In the data rows, zero lies at 4.5, halfway between 4 and 5.
Each row below has a hidden score, from 0 to 15, with 7 about the middle. What is it?
[5 4 3 7 3 3 9 4 4 3 4] -> 8
[3 7 1 3 6 0 7 3 1 2 9] -> 10
[5 6 0 2 4 2 6 2 4 1 7] -> 11
[5 3 3 4 4 6 4 5 5 2 3] -> 8
[4 5 4 4 4 4 5 5 4 3 5] -> 7
[2 6 2 5 4 1 8 4 3 3 7] -> 2
[5 3 6 4 6 6 3 5 6 5 4] -> 8
[8 3 6 9 4 6 3 4 4 5 3] -> 15
[6 3 4 4 4 7 3 4 5 3 4] -> 11
[4 4 4 4 3 5 3 5 4 5 4] -> 3
[6 4 3 3 7 4 4 3 5 4 6] -> 13
[4 3 6 4 3 6 4 5 5 5 3] -> 4
[4 3 5 4 7 6 3 4 5 4 5] -> 8
[4 4 4 3 4 3 6 4 4 5 4] -> 6
[4 4 4 4 4 5 4 4 4 4 4] -> 6
[2 4 4 8 3 3 7 4 3 4 6] -> 0
[6 7 4 2 5 6 4 5 4 8 3] -> 12
[7 4 4 8 3 3 5 4 4 4 5] -> 12
[4 6 4 3 5 4 4 4 4 6 5] -> 7
[4 3 5 4 7 4 3 6 5 4 5] -> 7
[2 6 3 3 5 2 5 4 1 5 8] -> 4
[2 5 4 4 5 3 4 5 3 4 8] -> 2
[6 2 6 4 4 6 2 5 8 5 3] -> 6
[8 5 4 9 3 4 5 4 5 4 5] -> 15
[4 4 4 4 9 4 3 4 9 3 4] -> 6
[4 7 5 4 5 6 4 5 4 8 3] -> 7
[1 7 2 4 3 2 6 5 2 3 9] -> 0
[5 2 6 4 3 9 2 6 5 5 2] -> 6
[5 3 5 3 4 5 4 5 9 3 5] -> 4
[7 2 6 4 4 6 7 6 6 4 3] -> 13
[8 3 5 9 4 5 3 4 3 5 4] -> 15
[6 3 6 7 3 6 5 5 7 4 2] -> 8
[3 5 5 7 4 5 6 5 4 5 4] -> 3
[6 8 8 4 4 5 3 4 5 3 4] -> 15
[7 4 4 3 3 3 7 5 4 3 5] -> 15
[4 4 5 4 4 5 4 5 4 4 4] -> 7
[6 3 3 3 7 5 3 4 4 3 6] -> 14
[3 5 4 5 3 4 5 5 2 3 5] -> 5
[3 4 5 6 3 5 4 4 4 5 3] -> 2
[8 3 7 4 4 5 3 5 9 6 3] -> 11
[4 4 5 4 4 5 4 5 5 4 5] -> 5
[2 6 1 4 3 0 8 3 2 3 8] -> 1
[3 5 3 3 4 2 5 4 6 4 8] -> 0
[8 4 4 4 3 4 4 4 9 5 4] -> 10
[2 6 3 4 3 4 4 5 3 5 6] -> 0
[5 4 3 7 4 5 7 4 4 3 4] -> 9
[6 3 5 4 6 6 2 4 6 5 4] -> 11
[3 4 4 6 5 4 3 5 3 5 4] -> 3
[5 4 4 3 3 5 6 5 4 6 3] -> 6
[5 3 6 3 3 8 3 5 5 5 4] -> 7
[4 3 6 4 5 8 2 6 5 5 3] -> 5
[3 5 3 4 9 2 4 4 2 4 9] -> 10
[1 6 3 4 3 4 4 5 3 4 7] -> 0
[3 6 1 4 7 2 5 5 3 4 8] -> 5
[4 9 9 4 3 5 4 4 4 3 3] -> 15
[3 4 5 8 4 4 7 5 5 4 5] -> 2
[9 4 3 4 5 3 5 4 9 4 4] -> 15
[4 4 2 4 7 4 5 3 4 4 7] -> 8
[5 4 3 3 3 4 4 4 4 4 4] -> 7
[6 4 4 4 7 5 3 4 5 4 5] -> 14
[5 4 4 4 3 4 4 5 4 4 4] -> 7
[4 4 5 4 4 6 4 4 4 3 4] -> 8
[4 3 6 4 5 6 2 6 5 5 3] -> 5
[4 5 4 4 3 6 4 6 4 4 4] -> 5
[4 4 5 6 4 4 7 4 5 4 4] -> 6
[5 4 4 4 4 7 4 5 5 4 3] -> 8
[5 4 2 6 4 4 7 4 5 3 5] -> 7
[4 8 5 5 4 4 4 4 4 9 4] -> 5
[6 8 9 3 3 3 4 4 5 4 3] -> 15
[4 3 4 4 4 5 4 5 4 5 3] -> 4
[5 4 4 6 3 5 4 3 4 4 4] -> 8
[4 4 4 3 8 4 3 5 5 3 7] -> 9
[5 7 6 4 4 7 3 4 5 9 2] -> 8
[3 6 2 4 4 2 6 5 3 5 6] -> 2
[5 7 7 3 4 4 5 4 5 3 4] -> 15
[4 4 6 4 8 4 3 5 5 4 6] -> 10
[1 7 3 7 4 1 8 5 2 5 7] -> 0
[5 4 6 4 4 9 2 6 5 5 1] -> 8
[5 3 5 7 4 4 6 4 4 4 3] -> 9
[4 4 2 3 4 5 5 6 3 3 5] -> 5
[4 4 5 4 7 5 3 4 5 4 6] -> 9
[6 9 9 3 3 6 3 4 5 4 2] -> 15
[3 5 4 5 4 6 4 5 3 5 5] -> 3
[6 3 5 4 5 5 4 4 4 4 3] -> 14
[5 3 5 4 5 7 3 5 6 4 2] -> 8
[3 4 5 5 4 6 3 5 5 4 4] -> 2
[4 4 4 3 9 4 4 4 4 4 8] -> 11
[2 5 3 4 3 5 4 5 3 4 6] -> 0
[3 4 3 4 9 2 4 4 9 4 6] -> 1
[5 4 6 7 4 6 6 4 6 4 3] -> 9
[5 5 4 4 3 3 8 4 3 4 5] -> 10
[4 7 4 4 4 5 3 4 4 9 4] -> 4
[4 3 6 5 5 8 3 7 4 4 3] -> 7
[6 7 5 3 4 5 4 5 6 9 3] -> 8
[4 3 5 5 4 7 4 5 5 4 4] -> 5
[4 5 3 3 3 5 4 5 4 3 5] -> 5
[4 4 5 4 4 6 3 4 5 3 4] -> 7
[5 3 6 7 4 6 5 4 5 4 2] -> 9
[5 4 5 3 3 5 2 5 6 5 3] -> 5
[4 4 5 4 7 5 3 5 4 4 5] -> 9
[4 3 6 7 4 6 5 5 5 5 2] -> 5
[4 4 5 4 4 4 3 6 4 5 3] -> 5
[6 4 4 8 4 5 7 4 4 3 4] -> 13
[0 9 3 4 7 1 5 5 2 4 8] -> 1
[4 4 5 4 3 4 4 4 4 4 4] -> 6
[0 8 0 7 3 0 9 3 0 3 9] -> 0
[4 4 6 7 4 5 4 5 5 5 3] -> 5
[6 3 5 5 3 6 4 5 5 5 2] -> 9
[2 6 1 3 3 3 7 6 1 3 8] -> 1
[5 4 3 5 3 4 5 3 4 2 4] -> 9
[6 4 5 3 5 4 7 6 3 4 5] -> 15
[3 4 6 7 3 5 6 5 5 4 3] -> 2
[2 6 4 5 4 3 5 5 3 6 6] -> 0
[5 3 6 4 4 6 4 4 5 7 2] -> 7
[9 4 4 3 4 5 4 4 9 3 4] -> 15
[2 5 4 5 8 3 4 4 3 4 8] -> 5
[3 4 5 7 3 5 5 4 4 4 4] -> 3
[6 3 5 3 4 6 6 5 7 6 2] -> 7
[4 5 3 4 3 3 6 4 3 3 5] -> 7
[6 4 4 4 4 4 8 3 5 4 3] -> 12
[7 3 4 4 4 5 7 4 5 3 3] -> 15
[4 7 1 2 3 0 7 3 4 4 7] -> 5
[4 3 7 5 5 6 1 6 5 6 3] -> 5
[5 4 4 5 4 6 4 4 5 4 3] -> 8
[5 3 4 7 3 6 6 3 5 4 3] -> 7
[5 3 5 4 9 4 3 4 4 4 7] -> 14
[7 5 0 2 4 0 9 2 4 0 7] -> 15
[6 4 4 4 9 4 3 5 9 3 3] -> 12
[5 6 4 4 4 5 3 5 5 9 3] -> 4
[4 4 5 4 4 8 2 5 4 5 4] -> 6
[3 5 2 3 9 3 5 4 9 3 6] -> 2
[5 5 4 3 3 3 7 5 2 5 6] -> 10
[4 4 5 7 4 4 6 5 4 5 4] -> 5
[4 4 6 5 7 6 2 5 9 4 3] -> 4
[5 9 5 4 4 5 4 5 5 9 4] -> 7
[3 5 4 4 9 2 5 5 2 4 9] -> 10
[4 4 6 5 4 5 3 5 5 4 3] -> 6
[5 5 4 3 4 3 7 5 3 4 5] -> 11
[5 6 7 5 4 7 2 6 6 9 2] -> 5
[3 4 6 7 5 4 5 5 5 5 3] -> 3
[6 4 4 5 9 4 4 4 5 3 7] -> 15
[2 9 6 3 4 1 6 4 3 5 6] -> 6
[3 7 4 5 4 4 5 4 3 8 5] -> 3
[8 2 3 4 4 6 4 5 5 2 3] -> 15
[4 3 5 4 5 6 4 6 4 4 4] -> 6
[4 3 6 4 4 6 2 6 5 6 2] -> 3
[5 3 4 5 4 6 4 5 5 4 3] -> 7
[6 3 5 5 3 5 6 5 5 4 2] -> 10
[5 9 4 4 4 5 4 4 5 9 3] -> 7
[4 4 5 4 3 5 4 5 4 4 4] -> 5
[5 3 5 4 7 5 3 5 4 4 5] -> 12
[6 6 4 4 4 4 4 4 5 6 4] -> 10
[5 2 7 6 4 8 4 5 5 5 1] -> 8
[4 3 6 5 4 6 2 6 5 5 2] -> 4
[5 4 5 6 4 7 4 4 5 4 4] -> 9
[8 2 5 8 4 7 3 4 5 5 2] -> 14
[4 3 5 5 4 6 4 5 5 4 2] -> 5
[3 4 5 3 4 6 4 4 4 5 6] -> 3
[4 5 3 5 4 4 6 4 3 4 5] -> 7
[4 6 5 4 3 4 4 4 5 6 5] -> 4
[7 3 6 4 4 5 7 5 6 4 2] -> 14
[4 5 4 3 4 4 8 5 4 8 5] -> 3
[5 5 2 5 3 3 6 4 4 3 5] -> 7
[4 4 5 4 3 5 5 5 4 7 3] -> 3
[5 4 2 5 4 3 6 4 5 1 5] -> 8
[6 9 7 2 3 3 5 4 4 2 5] -> 15
[5 3 5 8 3 6 6 5 6 4 2] -> 5
[5 2 5 2 4 6 5 4 5 6 2] -> 7
[5 3 5 3 4 5 7 4 5 7 3] -> 7
[6 2 6 3 5 6 6 4 4 5 3] -> 14
[4 4 7 4 4 6 1 5 5 8 2] -> 4
[4 5 4 7 3 3 7 4 4 4 5] -> 5
[3 5 6 5 6 5 3 4 4 5 4] -> 7
[4 5 5 2 3 5 4 5 4 6 4] -> 5
[5 6 1 3 3 0 8 3 3 2 7] -> 10
[2 5 4 5 4 3 5 5 2 4 6] -> 2
[2 5 4 6 4 3 6 3 4 4 6] -> 1
[5 4 5 3 5 4 4 4 5 4 5] -> 10
[5 3 5 4 3 5 6 5 4 6 3] -> 6
[5 6 5 3 4 5 3 5 5 9 3] -> 5
[4 3 6 4 6 6 2 5 5 5 3] -> 7
[7 3 6 5 4 6 7 5 5 5 4] -> 14
[3 4 4 4 3 3 5 5 3 3 5] -> 3
[4 4 4 3 7 3 4 4 3 3 6] -> 11
[6 5 2 4 4 1 9 4 4 3 7] -> 12
[6 3 5 5 4 5 4 5 5 4 3] -> 10
[5 3 4 3 9 4 5 4 5 4 8] -> 12
[5 3 5 5 4 8 3 5 5 3 3] -> 9
[4 3 7 4 5 6 2 4 4 5 4] -> 8
[5 2 5 2 9 5 2 5 6 5 5] -> 10
[4 4 6 3 4 6 3 5 5 6 3] -> 5
[2 5 3 4 5 5 4 6 4 4 5] -> 0
[5 3 5 8 3 6 6 6 4 4 2] -> 7
[6 4 6 5 4 5 7 6 5 4 3] -> 12
[5 4 2 3 5 3 5 3 4 3 7] -> 9
[6 4 4 4 4 3 8 5 4 4 4] -> 12
[4 6 4 4 4 5 3 5 5 8 3] -> 2
[3 5 3 4 4 2 5 4 4 4 5] -> 3
[5 5 6 4 4 4 7 5 3 4 4] -> 13
[1 7 2 3 5 0 6 4 1 3 9] -> 2
[4 6 5 4 3 3 3 4 4 7 4] -> 4
[7 6 2 4 3 2 5 3 8 4 6] -> 8
[5 5 4 5 4 3 5 4 4 3 4] -> 11
[6 3 5 3 4 6 3 4 5 3 3] -> 12
[6 3 4 2 4 6 3 4 4 4 3] -> 12
[4 4 5 4 4 7 3 5 4 5 5] -> 5
[5 3 6 4 9 5 2 4 6 4 7] -> 12
[4 3 5 5 4 7 4 5 5 4 4] -> 5
[6 4 6 4 4 5 8 5 3 4 5] -> 15
[4 5 4 4 4 4 4 5 4 7 5] -> 3
[5 3 6 4 4 6 2 6 4 4 2] -> 9
[5 4 5 3 9 4 3 4 9 4 3] -> 10
[5 3 5 4 4 5 4 5 5 4 3] -> 8
[3 4 4 5 5 4 6 4 5 8 4] -> 0
[4 4 5 3 3 4 6 4 4 6 4] -> 5
[5 4 5 4 3 6 3 5 4 3 4] -> 9
[4 5 4 4 4 5 4 5 3 4 5] -> 7
[4 8 9 4 4 4 3 5 4 5 4] -> 13
[5 3 4 4 4 4 3 4 5 3 3] -> 8
[9 4 3 8 4 4 4 4 4 3 4] -> 15
[6 4 3 4 4 5 4 6 5 2 4] -> 10
[5 3 6 4 6 6 2 5 5 5 4] -> 9
[4 4 4 4 7 5 4 5 4 5 6] -> 8
[5 6 4 3 4 4 3 5 5 7 3] -> 6
[4 4 4 4 7 4 4 3 3 3 6] -> 12
[4 4 5 5 4 5 5 6 5 4 4] -> 5
[4 6 4 4 4 4 3 5 4 8 5] -> 3
[4 3 5 4 4 6 4 5 5 5 2] -> 4
[5 5 4 2 4 3 8 5 4 4 4] -> 10
[0 8 2 5 3 1 5 5 1 4 9] -> 0
[4 8 9 3 4 4 3 4 5 5 4] -> 12
[5 4 3 4 5 4 4 3 6 3 7] -> 8
[6 4 2 5 3 4 9 3 5 2 4] -> 11
[3 4 5 4 4 6 3 6 4 4 3] -> 3
[4 8 7 4 4 4 3 4 4 3 5] -> 13
[5 4 3 3 3 5 4 4 5 3 5] -> 7
[3 6 2 3 8 1 5 3 3 3 8] -> 9
[7 4 3 4 4 4 8 4 5 3 4] -> 14
[3 4 6 4 9 5 3 5 4 6 7] -> 8
[3 5 4 4 3 3 6 4 4 7 4] -> 0
[2 7 0 3 4 0 7 3 1 2 9] -> 4
[5 2 6 4 3 7 2 4 6 5 3] -> 5
[8 2 5 4 4 7 6 4 6 3 1] -> 15
[3 5 5 7 4 5 5 4 4 5 5] -> 3
[5 3 4 3 9 4 3 4 5 3 6] -> 13
[5 4 4 4 9 3 4 5 4 4 7] -> 13
[3 4 5 5 3 8 3 7 4 4 4] -> 1
[7 3 5 8 4 6 3 5 4 5 2] -> 13
[6 4 1 3 6 3 5 3 4 3 6] -> 13
[4 5 4 7 4 3 6 5 4 4 4] -> 6
[5 5 2 3 9 3 5 3 3 3 9] -> 15
[6 4 2 4 3 4 5 3 5 1 4] -> 11
[3 4 4 4 3 5 3 6 4 4 4] -> 1
[3 5 4 3 3 3 4 5 7 5 6] -> 0
[9 3 4 8 5 5 3 4 7 3 2] -> 15
[6 3 3 4 7 5 4 4 4 1 6] -> 15
[3 7 2 4 4 2 4 4 3 7 7] -> 1
[5 3 5 4 4 7 2 5 6 4 2] -> 7
[3 5 3 6 4 2 8 4 3 7 5] -> 1
[6 3 5 4 6 5 2 4 6 5 4] -> 11
[2 6 3 3 3 1 8 4 3 6 6] -> 0
[7 5 2 9 4 1 5 4 3 3 6] -> 14
[3 5 4 4 8 5 3 4 5 5 7] -> 5
[9 4 5 9 3 5 4 5 5 4 3] -> 15
[4 4 4 4 3 3 6 4 4 6 4] -> 3
[4 5 4 6 4 6 3 5 4 4 4] -> 6
[0 7 3 5 6 0 5 5 2 4 9] -> 0
[4 5 5 3 5 4 6 4 4 5 5] -> 9
[2 6 4 4 4 2 5 3 2 5 6] -> 4
[6 4 5 8 3 4 2 5 4 4 4] -> 10
[7 3 6 4 4 6 5 4 5 4 3] -> 15
[4 3 5 4 4 7 5 4 5 5 4] -> 5
[4 4 3 4 9 4 4 3 8 4 6] -> 6
[6 3 5 4 5 5 3 3 6 4 4] -> 11
[5 3 6 4 3 4 5 5 4 4 3] -> 9
[7 2 5 4 3 7 5 4 5 7 1] -> 10
[8 5 4 4 4 3 4 5 9 3 5] -> 12
[4 4 5 4 6 5 4 5 5 5 4] -> 7
[5 4 5 4 4 6 3 5 4 4 3] -> 10
[4 4 5 6 4 5 4 4 4 4 4] -> 7
[4 5 6 4 4 5 3 5 4 9 4] -> 3
[2 5 4 3 6 3 4 4 3 4 7] -> 4
[3 5 2 4 9 2 5 4 3 3 8] -> 9
[2 4 4 8 4 3 8 4 4 4 5] -> 0
[8 4 5 4 2 4 7 4 4 4 3] -> 15
[7 5 2 3 3 4 6 4 4 2 5] -> 15
[3 5 6 4 7 4 4 5 4 5 7] -> 7
[6 5 2 2 9 3 5 3 9 2 4] -> 13
[7 2 5 5 4 6 5 4 5 4 3] -> 13
[4 3 6 4 3 8 3 6 5 5 3] -> 3
[1 5 3 5 4 4 5 5 3 4 8] -> 0
[4 6 5 4 4 6 3 6 5 9 3] -> 2
[5 4 3 3 3 4 6 4 4 4 4] -> 8
[5 8 5 5 5 5 4 5 4 9 3] -> 9
[4 3 5 5 4 6 2 6 5 5 3] -> 3
[3 4 3 6 3 2 6 4 3 4 6] -> 1
[2 6 3 4 4 3 8 3 2 7 6] -> 1
[5 3 6 4 4 7 4 4 6 4 3] -> 8
[6 3 6 4 7 7 2 4 5 4 5] -> 15
[4 4 5 3 4 4 5 4 4 5 4] -> 7
[3 5 3 3 9 2 5 4 2 4 9] -> 10
[4 3 6 5 7 5 2 5 5 5 6] -> 7
[7 4 6 9 4 5 3 5 4 5 3] -> 14
[4 3 6 4 4 6 6 6 4 8 2] -> 4
[6 4 4 5 3 5 6 3 4 4 3] -> 12
[5 5 3 5 4 5 5 4 5 3 5] -> 8
[6 2 5 4 9 7 2 6 5 4 4] -> 14
[4 4 4 4 4 3 7 4 4 5 4] -> 6
[5 3 5 4 3 7 3 6 5 3 3] -> 7
[4 9 8 3 4 3 5 3 3 3 5] -> 15
[1 9 7 4 4 1 6 3 1 4 8] -> 8
[5 3 5 4 4 5 4 3 5 4 2] -> 9
[6 4 5 4 4 4 4 4 7 4 6] -> 9
[4 4 4 5 7 5 3 6 4 4 6] -> 7
[4 9 9 3 4 5 3 5 4 5 4] -> 14
[5 3 4 5 3 5 5 5 5 4 4] -> 5
[4 3 5 4 5 4 4 5 4 5 4] -> 6
[7 5 4 4 3 2 4 4 9 5 5] -> 7
[4 5 3 3 3 2 7 4 4 5 5] -> 4
[3 5 2 4 7 2 5 4 3 3 8] -> 6
[3 4 4 3 3 5 4 6 4 4 6] -> 1
[9 5 0 1 9 1 8 1 9 0 6] -> 15
[5 4 4 5 5 4 5 4 4 4 4] -> 10
[7 4 4 6 4 5 7 4 5 4 3] -> 14
[5 3 6 5 3 5 4 5 5 5 3] -> 6
[5 4 3 4 4 5 3 4 4 3 5] -> 9
[4 4 5 4 9 5 3 4 9 4 3] -> 7
[6 4 2 2 6 4 5 3 4 2 6] -> 15
[4 7 2 5 4 2 6 3 3 6 5] -> 6
[5 4 5 4 4 6 3 6 4 4 4] -> 9
[4 4 5 4 6 5 2 4 4 5 5] -> 8
[4 4 6 5 4 7 3 7 5 5 3] -> 4
[5 8 5 3 3 5 4 5 5 9 3] -> 6
[4 4 5 3 4 4 3 5 7 3 6] -> 3
[2 5 5 9 4 3 9 5 3 6 5] -> 0
[6 4 5 5 2 3 8 6 3 4 4] -> 11
[4 8 9 4 3 5 3 5 5 4 3] -> 11
[3 5 4 4 4 5 3 5 4 4 5] -> 3
[4 4 5 3 4 7 4 6 4 3 4] -> 7
[5 2 6 4 4 8 2 5 6 5 4] -> 5
[3 8 6 4 3 3 6 4 3 3 6] -> 9
[4 4 4 4 9 3 3 5 4 5 7] -> 9
[3 5 4 7 4 3 8 5 3 5 5] -> 3
[4 4 5 5 4 5 4 5 4 5 3] -> 6
[4 3 6 4 8 5 2 5 5 4 4] -> 10
[4 4 5 6 5 5 6 4 4 5 4] -> 7
[4 4 4 5 3 3 5 4 4 3 6] -> 5
[5 4 5 6 3 6 3 5 4 4 3] -> 8
[5 5 2 2 7 3 5 3 4 3 7] -> 13
[6 3 7 6 3 7 4 5 6 5 2] -> 9
[6 7 4 3 3 3 6 4 5 2 4] -> 14
[4 7 5 3 3 4 4 4 4 9 4] -> 4
[3 6 4 4 4 3 4 4 4 6 5] -> 3
[5 4 4 7 4 4 6 4 4 4 4] -> 9
[6 4 5 4 3 6 3 4 5 6 2] -> 9
[2 6 2 3 7 1 5 3 3 3 8] -> 5
[3 8 4 5 3 4 4 5 4 9 4] -> 0
[3 5 4 4 4 5 4 6 3 4 5] -> 4
[4 4 4 5 4 3 5 5 4 4 4] -> 5
[4 4 4 4 7 5 4 4 4 4 6] -> 9
[4 4 6 5 4 6 3 5 4 5 3] -> 7
[4 4 4 5 4 6 4 7 4 5 3] -> 3
[6 3 3 6 3 5 8 4 5 4 3] -> 8
[5 4 5 5 7 4 4 5 5 4 5] -> 11
[2 4 5 6 3 4 4 5 4 5 4] -> 0
[3 4 5 4 5 4 4 5 5 5 6] -> 2
[4 4 4 5 3 7 4 6 4 3 4] -> 5
[2 6 2 5 4 1 7 5 2 3 7] -> 2
[5 8 4 4 4 4 3 4 4 9 4] -> 7
[2 5 4 4 8 2 5 4 3 4 8] -> 6
[6 3 4 2 4 8 4 5 6 3 4] -> 10
[5 5 4 4 4 3 5 3 5 3 4] -> 10
[1 7 3 4 4 1 3 4 2 6 7] -> 0
[2 7 3 4 4 1 4 4 3 6 7] -> 0
[4 4 5 5 3 4 5 4 3 4 4] -> 7
[4 4 5 4 4 4 4 4 7 4 6] -> 3
[2 7 1 4 8 0 5 3 3 3 9] -> 5
[4 6 5 4 4 4 3 4 4 8 3] -> 5
[7 4 4 3 4 4 7 4 4 4 4] -> 15
[5 5 4 4 3 5 3 6 3 2 4] -> 10
[5 4 4 3 4 4 7 5 5 6 3] -> 6
[5 9 3 3 3 0 7 2 2 1 7] -> 15
[3 4 4 3 4 5 3 5 4 4 6] -> 2
[5 3 5 4 4 6 3 4 5 4 3] -> 8
[3 5 5 5 4 6 2 5 3 5 6] -> 4
[5 5 5 4 3 5 3 4 6 6 4] -> 5
